In the data rows, zero lies at 4.5, halfway between 4 and 5.
Each pair is two rows. How far apart are they, by a hidden measure? 0 means very close, and 20 very far. Two or three weighted sums of its numbers give each row a place; it is the straight-line distance between the places.
np.array([5, 5, 4, 5, 5, 4, 5, 5, 4, 5, 6, 4, 5, 6, 4, 6])
np.array([3, 5, 8, 1, 1, 7, 4, 2, 9, 4, 4, 8, 4, 2, 8, 4]) 4
np.array([5, 5, 3, 5, 5, 4, 5, 5, 4, 5, 4, 5, 6, 5, 4, 5])
np.array([5, 5, 3, 5, 5, 4, 4, 5, 4, 5, 5, 4, 4, 6, 3, 5]) 8
np.array([1, 8, 9, 0, 0, 7, 3, 3, 9, 2, 2, 8, 3, 2, 9, 2])
np.array([5, 5, 4, 5, 5, 4, 5, 4, 4, 5, 6, 4, 3, 6, 3, 6]) 10
np.array([5, 6, 3, 4, 3, 2, 4, 4, 4, 3, 3, 3, 4, 4, 4, 2])
np.array([4, 1, 5, 6, 6, 6, 5, 7, 3, 3, 4, 4, 7, 6, 3, 2]) 9
np.array([5, 2, 5, 6, 6, 6, 5, 6, 3, 4, 4, 4, 6, 6, 4, 4])
np.array([4, 7, 2, 4, 3, 1, 3, 5, 3, 4, 3, 1, 1, 4, 2, 2]) 11
np.array([5, 5, 3, 5, 5, 4, 4, 6, 4, 5, 4, 3, 3, 8, 4, 5])
np.array([2, 5, 8, 2, 1, 6, 4, 2, 8, 5, 5, 7, 3, 1, 9, 3]) 16
np.array([5, 3, 6, 4, 4, 7, 5, 2, 6, 5, 6, 6, 6, 1, 6, 7])
np.array([5, 6, 3, 5, 5, 3, 3, 5, 3, 5, 5, 2, 2, 6, 3, 4]) 11
np.array([5, 5, 4, 5, 6, 4, 4, 5, 4, 6, 5, 4, 4, 6, 3, 6])
np.array([5, 6, 3, 5, 5, 3, 4, 7, 4, 5, 3, 4, 4, 6, 4, 4]) 3
np.array([5, 6, 3, 5, 5, 3, 3, 6, 3, 4, 4, 2, 1, 8, 3, 4])
np.array([5, 6, 3, 5, 4, 2, 4, 5, 3, 5, 5, 3, 3, 5, 3, 4]) 13
np.array([5, 4, 4, 5, 5, 5, 4, 4, 5, 6, 5, 5, 6, 5, 4, 7])
np.array([2, 5, 8, 1, 2, 6, 4, 2, 8, 4, 4, 8, 4, 2, 8, 4]) 8
np.array([5, 2, 5, 6, 6, 6, 6, 6, 3, 4, 4, 4, 7, 6, 3, 3])
np.array([2, 7, 2, 2, 1, 0, 2, 5, 3, 2, 0, 1, 0, 5, 3, 0]) 6
np.array([5, 4, 4, 5, 5, 5, 5, 5, 4, 4, 5, 5, 4, 6, 4, 7])
np.array([5, 6, 3, 5, 4, 3, 5, 5, 4, 5, 4, 4, 4, 5, 4, 4]) 5
np.array([5, 4, 4, 5, 5, 5, 4, 5, 4, 5, 6, 4, 5, 6, 4, 6])
np.array([5, 3, 4, 5, 6, 5, 5, 6, 4, 5, 5, 4, 6, 5, 4, 5]) 6
np.array([6, 3, 4, 6, 6, 5, 6, 6, 4, 5, 5, 5, 6, 6, 4, 5])
np.array([5, 4, 4, 5, 5, 4, 5, 5, 5, 5, 5, 4, 5, 7, 4, 6]) 5
np.array([2, 7, 9, 1, 0, 7, 3, 3, 9, 3, 3, 9, 3, 2, 9, 3])
np.array([4, 4, 7, 3, 4, 6, 4, 2, 7, 4, 5, 7, 6, 1, 6, 5]) 8
np.array([5, 5, 3, 5, 5, 4, 4, 5, 4, 5, 5, 3, 4, 5, 3, 6])
np.array([3, 5, 7, 3, 2, 6, 4, 3, 7, 5, 5, 6, 4, 1, 8, 4]) 15
np.array([5, 6, 3, 5, 5, 3, 4, 4, 3, 5, 5, 3, 2, 6, 2, 5])
np.array([5, 6, 3, 5, 5, 2, 4, 4, 4, 5, 5, 3, 3, 5, 3, 4]) 8
np.array([5, 3, 5, 6, 6, 5, 5, 6, 3, 5, 4, 4, 6, 6, 4, 4])
np.array([5, 5, 3, 5, 5, 4, 5, 5, 4, 4, 4, 5, 5, 5, 5, 4]) 11
np.array([5, 2, 5, 6, 7, 6, 5, 7, 3, 4, 4, 4, 6, 6, 3, 3])
np.array([3, 5, 7, 3, 2, 6, 5, 2, 7, 4, 5, 7, 4, 2, 8, 4]) 5
np.array([5, 6, 3, 5, 4, 3, 4, 5, 4, 5, 3, 4, 4, 5, 4, 4])
np.array([3, 4, 8, 2, 1, 7, 4, 2, 9, 4, 4, 7, 4, 1, 8, 4]) 5
np.array([5, 6, 3, 5, 4, 3, 5, 5, 4, 4, 4, 4, 5, 4, 4, 4])
np.array([1, 7, 9, 1, 0, 6, 4, 3, 9, 3, 3, 8, 1, 3, 9, 2]) 9
np.array([5, 6, 3, 5, 4, 3, 4, 5, 3, 5, 5, 3, 2, 6, 3, 5])
np.array([5, 3, 4, 5, 6, 6, 5, 4, 5, 6, 5, 5, 6, 4, 4, 7]) 4
np.array([5, 4, 4, 5, 5, 4, 5, 7, 4, 4, 4, 4, 5, 7, 4, 4])
np.array([4, 6, 2, 4, 4, 1, 3, 5, 2, 4, 4, 2, 1, 4, 2, 2]) 4
np.array([4, 8, 2, 4, 2, 1, 4, 6, 3, 3, 2, 2, 3, 5, 4, 2])
np.array([6, 3, 4, 5, 5, 5, 5, 4, 5, 5, 6, 5, 5, 4, 4, 7]) 6
np.array([3, 5, 7, 3, 2, 6, 4, 2, 7, 4, 5, 7, 4, 1, 8, 4])
np.array([5, 6, 3, 5, 5, 2, 3, 5, 4, 4, 4, 2, 2, 7, 3, 3]) 11
np.array([5, 3, 5, 4, 5, 6, 5, 3, 5, 5, 6, 6, 6, 4, 5, 7])
np.array([3, 5, 8, 3, 2, 7, 4, 2, 8, 4, 4, 8, 4, 1, 7, 5]) 12
np.array([5, 5, 4, 5, 5, 4, 5, 5, 4, 4, 4, 4, 5, 5, 4, 5])
np.array([5, 4, 4, 5, 6, 5, 5, 5, 4, 6, 5, 5, 4, 7, 4, 6]) 16
np.array([5, 4, 4, 5, 5, 5, 5, 4, 4, 6, 6, 4, 5, 6, 4, 6])
np.array([4, 7, 2, 5, 3, 1, 3, 4, 3, 4, 3, 1, 1, 3, 2, 2]) 16
np.array([5, 6, 3, 4, 5, 3, 5, 5, 3, 5, 4, 4, 5, 4, 4, 5])
np.array([5, 4, 4, 5, 6, 5, 5, 4, 4, 6, 5, 5, 5, 5, 5, 7]) 8
np.array([5, 3, 5, 4, 4, 6, 5, 2, 5, 5, 6, 6, 6, 2, 5, 7])
np.array([4, 2, 4, 6, 6, 5, 5, 6, 4, 4, 4, 4, 6, 6, 4, 4]) 3
np.array([5, 1, 5, 6, 8, 6, 6, 6, 3, 4, 4, 4, 6, 6, 4, 3])
np.array([5, 3, 4, 4, 5, 5, 5, 4, 5, 5, 6, 5, 6, 5, 4, 7]) 18
np.array([5, 3, 6, 4, 5, 7, 5, 2, 5, 5, 6, 6, 6, 2, 5, 6])
np.array([5, 5, 4, 5, 5, 3, 4, 5, 4, 5, 5, 3, 3, 6, 3, 5]) 3
np.array([5, 6, 2, 5, 4, 2, 4, 4, 3, 4, 4, 3, 3, 4, 3, 3])
np.array([5, 2, 6, 4, 5, 6, 5, 2, 6, 5, 6, 6, 6, 2, 5, 6]) 7
np.array([5, 5, 4, 5, 5, 4, 5, 4, 4, 6, 5, 3, 3, 6, 3, 5])
np.array([5, 1, 6, 7, 7, 5, 6, 7, 3, 4, 4, 4, 7, 6, 3, 3]) 17
np.array([6, 3, 5, 4, 5, 6, 5, 3, 5, 6, 6, 6, 6, 4, 4, 7])
np.array([5, 3, 4, 5, 5, 5, 5, 4, 4, 5, 5, 5, 5, 5, 4, 7]) 1
np.array([5, 5, 4, 5, 5, 4, 5, 5, 4, 5, 4, 4, 5, 5, 4, 4])
np.array([5, 3, 4, 5, 6, 5, 5, 6, 3, 4, 5, 4, 7, 6, 4, 4]) 1
np.array([5, 4, 4, 5, 6, 5, 5, 6, 4, 5, 4, 5, 7, 6, 4, 4])
np.array([5, 6, 3, 5, 5, 4, 4, 5, 4, 5, 5, 4, 4, 6, 4, 5]) 5
np.array([2, 5, 7, 2, 1, 6, 4, 3, 8, 4, 4, 7, 3, 2, 8, 3])
np.array([5, 5, 4, 5, 5, 4, 4, 5, 4, 5, 5, 3, 4, 6, 3, 5]) 2
np.array([5, 4, 4, 5, 5, 5, 4, 4, 4, 5, 6, 4, 4, 6, 3, 6])
np.array([3, 4, 8, 1, 2, 7, 5, 3, 8, 4, 4, 7, 5, 1, 7, 4]) 14
np.array([5, 6, 3, 4, 4, 3, 4, 5, 4, 5, 4, 3, 4, 5, 4, 4])
np.array([4, 6, 3, 5, 5, 3, 4, 4, 4, 5, 4, 4, 4, 5, 4, 4]) 4
np.array([5, 3, 4, 5, 6, 5, 5, 7, 3, 3, 2, 4, 6, 8, 4, 2])
np.array([5, 3, 4, 5, 5, 5, 6, 4, 5, 5, 6, 5, 6, 4, 4, 6]) 15
np.array([5, 6, 3, 5, 3, 2, 4, 5, 3, 4, 3, 3, 5, 4, 4, 4])
np.array([3, 5, 8, 1, 1, 7, 4, 3, 8, 4, 5, 8, 4, 2, 8, 4]) 14
np.array([5, 5, 4, 5, 5, 3, 5, 5, 3, 5, 5, 3, 3, 6, 3, 5])
np.array([4, 5, 3, 5, 5, 4, 4, 5, 3, 5, 5, 3, 3, 6, 3, 5]) 10
np.array([6, 5, 4, 5, 6, 4, 5, 5, 4, 5, 5, 4, 4, 6, 4, 6])
np.array([0, 8, 9, 0, 0, 7, 2, 5, 9, 2, 1, 8, 1, 3, 9, 1]) 15
np.array([5, 4, 4, 5, 5, 4, 5, 5, 4, 5, 5, 5, 4, 6, 4, 7])
np.array([5, 6, 4, 5, 5, 4, 4, 5, 4, 5, 5, 4, 4, 6, 4, 6]) 3
np.array([1, 9, 9, 0, 0, 7, 2, 4, 9, 2, 2, 8, 2, 3, 9, 2])
np.array([5, 6, 3, 5, 4, 2, 4, 5, 3, 4, 4, 2, 3, 5, 3, 3]) 5
np.array([5, 6, 3, 5, 4, 3, 5, 5, 4, 4, 4, 3, 4, 4, 4, 4])
np.array([5, 4, 4, 6, 6, 5, 5, 5, 4, 5, 6, 5, 5, 5, 4, 5]) 7
np.array([1, 7, 9, 3, 0, 6, 3, 3, 9, 4, 3, 7, 1, 2, 9, 2])
np.array([5, 1, 5, 7, 7, 6, 6, 7, 2, 3, 4, 4, 7, 7, 3, 2]) 8
np.array([5, 4, 4, 5, 6, 4, 5, 5, 4, 5, 4, 4, 5, 5, 4, 4])
np.array([5, 3, 4, 4, 5, 6, 5, 4, 5, 5, 6, 5, 5, 4, 4, 6]) 14
np.array([4, 7, 2, 4, 3, 1, 3, 5, 3, 3, 3, 2, 3, 3, 3, 2])
np.array([1, 7, 9, 1, 0, 7, 3, 3, 9, 3, 3, 7, 2, 2, 9, 3]) 6
np.array([5, 6, 3, 5, 4, 3, 5, 5, 4, 4, 3, 4, 5, 4, 4, 4])
np.array([4, 1, 5, 7, 7, 6, 5, 6, 3, 3, 4, 4, 7, 6, 3, 2]) 6
np.array([5, 5, 4, 5, 5, 4, 4, 5, 4, 5, 4, 4, 5, 5, 4, 5])
np.array([3, 5, 6, 3, 3, 7, 5, 3, 6, 5, 5, 7, 5, 1, 7, 5]) 2
np.array([5, 4, 4, 5, 6, 5, 4, 5, 4, 5, 5, 4, 5, 6, 4, 7])
np.array([6, 4, 5, 5, 6, 5, 5, 3, 5, 6, 6, 5, 5, 4, 4, 7]) 4
np.array([4, 4, 8, 2, 3, 7, 5, 2, 8, 4, 5, 7, 4, 1, 7, 5])
np.array([5, 3, 4, 6, 5, 5, 6, 6, 4, 5, 5, 5, 6, 5, 4, 5]) 8
np.array([1, 7, 9, 1, 0, 7, 2, 4, 9, 3, 2, 7, 1, 3, 9, 2])
np.array([6, 6, 3, 5, 5, 3, 4, 5, 3, 5, 5, 3, 2, 6, 3, 5]) 9
np.array([5, 6, 3, 5, 4, 2, 4, 5, 4, 4, 4, 3, 5, 4, 4, 4])
np.array([5, 3, 5, 5, 5, 5, 5, 3, 5, 6, 6, 5, 5, 4, 4, 7]) 9
np.array([5, 2, 5, 6, 6, 6, 5, 6, 4, 5, 5, 4, 5, 6, 4, 5])
np.array([4, 6, 2, 5, 3, 1, 3, 4, 3, 3, 4, 1, 0, 4, 2, 2]) 12
np.array([6, 6, 3, 4, 5, 3, 4, 5, 4, 5, 4, 4, 4, 5, 4, 4])
np.array([5, 7, 3, 5, 4, 2, 4, 5, 3, 4, 4, 3, 3, 4, 3, 3]) 14
np.array([5, 6, 4, 5, 5, 4, 4, 5, 4, 5, 5, 4, 4, 6, 4, 5])
np.array([5, 6, 2, 4, 3, 1, 3, 5, 3, 4, 2, 2, 2, 4, 3, 2]) 4
np.array([5, 4, 4, 6, 6, 4, 5, 7, 4, 5, 4, 4, 5, 7, 4, 4])
np.array([5, 6, 3, 4, 4, 3, 5, 5, 4, 4, 4, 4, 5, 4, 4, 4]) 6
np.array([4, 6, 3, 4, 4, 1, 3, 5, 3, 3, 3, 2, 2, 4, 3, 2])
np.array([5, 4, 4, 5, 6, 4, 4, 7, 3, 4, 3, 3, 5, 7, 4, 3]) 11
np.array([3, 8, 2, 3, 3, 0, 2, 5, 3, 3, 2, 0, 0, 6, 2, 1])
np.array([4, 3, 6, 4, 4, 6, 5, 2, 6, 5, 6, 7, 5, 2, 5, 6]) 3
np.array([5, 3, 4, 6, 6, 5, 6, 7, 3, 4, 3, 4, 6, 8, 4, 2])
np.array([2, 7, 9, 1, 0, 7, 3, 4, 9, 3, 3, 7, 3, 2, 9, 3]) 19
np.array([5, 3, 4, 5, 6, 5, 5, 6, 4, 5, 5, 5, 6, 5, 4, 5])
np.array([1, 7, 9, 2, 0, 7, 3, 4, 9, 4, 3, 8, 1, 3, 9, 2]) 4
np.array([5, 2, 4, 5, 6, 5, 5, 6, 4, 5, 5, 4, 6, 6, 4, 5])
np.array([5, 1, 4, 6, 7, 6, 6, 8, 3, 3, 3, 4, 6, 8, 3, 3]) 9
np.array([5, 6, 3, 5, 3, 2, 4, 5, 3, 4, 3, 3, 4, 5, 4, 4])
np.array([5, 3, 4, 6, 6, 6, 5, 5, 4, 5, 5, 4, 6, 6, 4, 5]) 11
np.array([5, 4, 4, 5, 5, 5, 4, 5, 4, 5, 5, 5, 5, 7, 4, 7])
np.array([5, 2, 5, 5, 6, 6, 5, 2, 6, 5, 6, 6, 6, 3, 5, 6]) 5
np.array([5, 6, 3, 5, 4, 2, 4, 5, 4, 4, 4, 3, 3, 5, 4, 4])
np.array([4, 4, 4, 4, 6, 5, 5, 4, 4, 6, 6, 5, 5, 5, 4, 7]) 6
np.array([5, 3, 5, 5, 5, 6, 5, 3, 5, 5, 6, 6, 6, 4, 5, 6])
np.array([3, 5, 6, 4, 3, 5, 5, 2, 6, 5, 5, 6, 3, 1, 8, 5]) 16
np.array([5, 5, 4, 5, 5, 4, 5, 5, 4, 5, 5, 4, 5, 6, 4, 6])
np.array([5, 5, 4, 5, 6, 4, 5, 5, 4, 4, 5, 5, 5, 5, 4, 5]) 1
np.array([5, 4, 4, 5, 6, 5, 5, 4, 5, 6, 5, 5, 5, 5, 4, 7])
np.array([4, 7, 3, 5, 4, 2, 3, 5, 3, 4, 4, 2, 2, 5, 2, 3]) 12
np.array([5, 5, 4, 5, 5, 5, 5, 4, 4, 5, 5, 4, 4, 6, 4, 7])
np.array([5, 6, 3, 4, 4, 3, 4, 5, 3, 4, 4, 3, 3, 5, 4, 4]) 6
np.array([5, 1, 5, 6, 7, 6, 6, 7, 3, 4, 4, 4, 7, 6, 3, 3])
np.array([5, 3, 5, 6, 6, 6, 6, 6, 3, 4, 4, 5, 6, 6, 4, 4]) 4
np.array([4, 8, 3, 5, 4, 2, 4, 6, 4, 4, 3, 3, 3, 6, 4, 3])
np.array([5, 7, 3, 5, 3, 3, 4, 6, 4, 4, 2, 3, 4, 6, 4, 2]) 3
np.array([5, 5, 4, 5, 5, 4, 5, 5, 4, 6, 5, 4, 6, 5, 4, 5])
np.array([5, 2, 5, 6, 6, 6, 5, 6, 4, 4, 5, 4, 7, 6, 4, 4]) 4
np.array([5, 6, 3, 5, 4, 2, 5, 5, 4, 5, 3, 4, 5, 4, 4, 5])
np.array([5, 3, 4, 5, 5, 5, 5, 3, 5, 6, 6, 6, 6, 4, 4, 7]) 14
np.array([5, 1, 5, 7, 7, 6, 5, 7, 2, 3, 3, 4, 7, 7, 3, 1])
np.array([6, 4, 4, 5, 6, 5, 5, 6, 4, 4, 4, 4, 6, 6, 4, 4]) 5
np.array([5, 3, 4, 5, 5, 5, 4, 4, 5, 6, 6, 5, 5, 5, 4, 6])
np.array([5, 6, 3, 5, 5, 3, 4, 5, 4, 4, 4, 4, 4, 4, 4, 5]) 10
np.array([5, 3, 5, 5, 6, 5, 5, 3, 5, 5, 6, 6, 6, 4, 5, 7])
np.array([5, 6, 3, 5, 5, 3, 4, 5, 4, 5, 5, 3, 3, 6, 3, 5]) 8
np.array([5, 4, 4, 5, 5, 5, 4, 5, 4, 6, 5, 4, 4, 6, 4, 6])
np.array([5, 6, 3, 5, 4, 3, 4, 5, 3, 5, 4, 2, 2, 5, 3, 4]) 4
np.array([3, 7, 2, 3, 2, 0, 2, 5, 3, 2, 2, 0, 0, 5, 2, 0])
np.array([5, 5, 4, 5, 5, 4, 5, 5, 4, 5, 5, 4, 4, 6, 4, 6]) 12
np.array([4, 3, 7, 3, 4, 7, 5, 2, 7, 5, 5, 7, 6, 1, 6, 6])
np.array([5, 2, 5, 6, 6, 6, 5, 6, 3, 3, 4, 4, 6, 6, 4, 3]) 9
np.array([3, 7, 2, 2, 0, 0, 3, 5, 3, 1, 0, 0, 0, 4, 3, 0])
np.array([3, 4, 7, 2, 2, 6, 4, 2, 7, 4, 4, 7, 4, 1, 7, 4]) 7
np.array([3, 4, 7, 3, 2, 6, 4, 3, 7, 5, 5, 7, 4, 1, 7, 4])
np.array([3, 5, 8, 1, 2, 7, 4, 3, 9, 3, 4, 7, 4, 1, 8, 4]) 3
np.array([5, 6, 3, 5, 5, 3, 4, 5, 3, 5, 5, 3, 2, 6, 3, 4])
np.array([5, 2, 4, 6, 7, 6, 5, 7, 3, 4, 4, 4, 6, 6, 4, 4]) 6
np.array([5, 3, 5, 4, 5, 6, 5, 2, 5, 5, 6, 6, 6, 3, 5, 6])
np.array([5, 2, 5, 6, 7, 6, 5, 6, 3, 3, 3, 4, 6, 6, 3, 2]) 1
np.array([3, 5, 7, 3, 2, 6, 4, 3, 7, 5, 5, 7, 5, 1, 8, 5])
np.array([5, 3, 4, 5, 6, 5, 5, 6, 4, 5, 4, 4, 6, 5, 4, 5]) 9
np.array([4, 4, 7, 3, 3, 7, 5, 2, 8, 4, 5, 8, 6, 1, 6, 5])
np.array([4, 6, 3, 5, 4, 3, 5, 5, 4, 5, 4, 3, 5, 4, 4, 4]) 10
np.array([4, 3, 7, 3, 3, 6, 4, 2, 7, 4, 5, 8, 5, 1, 6, 6])
np.array([5, 5, 4, 5, 5, 4, 4, 5, 4, 5, 5, 4, 6, 5, 4, 5]) 7
np.array([4, 4, 6, 3, 3, 6, 5, 2, 6, 4, 6, 7, 5, 2, 6, 6])
np.array([4, 3, 5, 5, 6, 6, 5, 5, 4, 5, 5, 4, 6, 6, 4, 5]) 4
np.array([5, 1, 5, 6, 6, 6, 5, 7, 3, 4, 5, 4, 6, 6, 4, 3])
np.array([5, 4, 4, 6, 6, 5, 5, 6, 3, 4, 5, 4, 6, 5, 4, 4]) 4
